cols: R Z K H
J_368: -1 15 -10 -15
J_704: 10 35 17 -23
J_155: 22 53 36 -18
J_578: -16 41 -20 -30
J_879: -8 26 -11 -21
J_640: -1 45 33 -35
J_996: 7 40 22 -22
J_384: -5 57 42 -57
col: 53 41 26 : Z
col: -10 17 36 -20 -11 33 22 : K
col: 45 40 : Z
col: 22 -16 -8 -1 7 : R
col: -10 17 : K

cols: B Y L F
J_626: 0 19 10 8
J_72: 6 24 10 9
J_921: -42 13 -29 -28
J_248: -49 -13 24 23
J_855: -17 18 18 17
J_163: -41 -12 -35 -34
J_727: 19 7 26 23
J_631: 0 11 -16 -16
J_452: -10 23 9 8
J_741: 8 7 25 23
J_572: -36 22 -23 -23
J_618: -35 34 7 7
col: -10 8 : B
col: -29 24 18 -35 26 -16 9 : L
col: 9 -28 23 17 : F
col: 24 13 : Y
col: -29 24 18 -35 26 -16 9 25 -23 7 : L

cols: T S M P G N U
J_449: -22 12 12 2 -1 7 9
J_332: 23 7 -1 6 15 -6 -6
J_171: 9 18 -9 5 12 -6 -6
J_503: -4 -10 -20 8 -4 7 -7
J_823: 8 -20 -18 -6 -13 0 -6
J_230: -10 4 16 7 5 11 9
J_77: 16 18 15 3 14 -6 3
J_948: 23 7 -1 6 25 5 -6
J_24: -10 4 16 7 0 11 9
J_52: -6 9 -6 25 -17 11 -2
J_456: 1 10 15 -2 23 0 4
col: -6 9 -2 4 : U
col: -20 4 18 7 : S
col: -10 -20 4 18 : S
col: -10 16 23 -10 : T
col: 8 -6 7 3 6 7 25 -2 : P
col: -20 4 : S

cols: W E D C
J_757: 10 10 -4 2
J_561: 0 0 -6 -1
J_279: -32 -32 -10 9
J_439: 13 13 4 -4
J_100: 14 14 -19 -43
J_848: 26 26 9 -7
col: -4 -6 : D
find: 14 14 -19 -43 : J_100

cols: nas Gazu tuma zako viko doso tol
J_42: -32 8 7 19 15 28 19
J_509: -32 8 -33 19 15 28 19
J_92: 20 -37 -39 -21 -28 14 -29
J_158: -7 -40 -38 -32 -32 39 -37
J_294: 18 32 30 18 27 -36 24
J_463: -29 28 29 19 26 4 24
J_301: 1 20 18 43 15 -38 37
col: -39 -38 30 29 18 : tuma
col: 15 15 -28 -32 27 26 : viko

cols: medo peta gope fafes Suda tukom tup
J_241: 21 8 4 6 41 11 12
J_902: -33 -12 10 8 16 8 11
J_268: 15 13 11 -8 14 9 10
J_663: 15 16 16 9 19 -6 9
J_776: -4 7 -10 13 -29 3 -5
J_594: 41 -28 -4 23 -8 -2 15
J_2: 24 -16 -2 -38 0 1 -13
J_841: 15 13 11 -8 -8 -6 17
J_307: -19 26 -9 -18 0 -11 8
J_419: -25 44 -4 10 -29 15 3
col: 10 9 : tup
col: -13 17 : tup

cols: J V A X Q
J_183: -25 -43 -23 23 30
J_9: 28 10 25 -27 8
J_796: 3 21 -14 2 -29
J_589: -28 -2 27 23 -14
col: -29 -14 : Q
col: 30 8 -29 : Q

cols: Rek tini Niduz butu
J_946: -6 -52 -39 -36
J_406: -20 13 -28 12
J_929: -23 15 -25 10
J_65: 21 -20 26 27
J_282: -29 -22 -13 20
J_975: 21 -20 -21 -17
J_162: -6 -52 -39 12
J_151: -24 17 -26 12
J_755: -2 41 32 38
J_897: -14 -37 -33 -14
J_586: 23 -21 25 -13
J_809: 21 -20 26 -19
col: -23 21 -29 21 -6 -24 : Rek
col: 38 -14 : butu
col: -20 -52 17 41 -37 : tini
col: -52 13 : tini
col: 15 -20 -22 : tini

cols: Kapoz Bepin Kov Lepo nobav
J_96: -29 -23 14 0 13
J_359: 18 -14 -15 -20 33
J_475: 14 -3 -38 0 7
J_257: -17 3 40 1 -10
J_90: -17 -12 -1 -43 8
col: -3 3 -12 : Bepin
col: 0 1 -43 : Lepo
col: 33 7 : nobav

cols: dete nefu gep gete gem
J_30: -46 -14 9 1 25
J_746: -46 -14 9 -8 -6
J_78: 25 21 -7 -5 24
col: -8 -5 : gete
col: 1 -8 : gete
col: -14 -14 : nefu

cols: Dez lus liref Ruri muk vuv
J_576: -8 -31 -9 14 13 -22
J_962: 6 -1 6 -32 -33 -12
J_267: -22 12 -23 14 0 -43
J_677: -8 -31 -9 -14 -11 13
J_986: 0 -40 0 -31 -27 18
J_865: -32 7 -33 15 16 -27
J_667: -39 -22 -41 27 31 2
J_116: -24 22 -24 1 51 -17
col: -9 6 -23 -9 : liref
col: -12 -43 13 : vuv

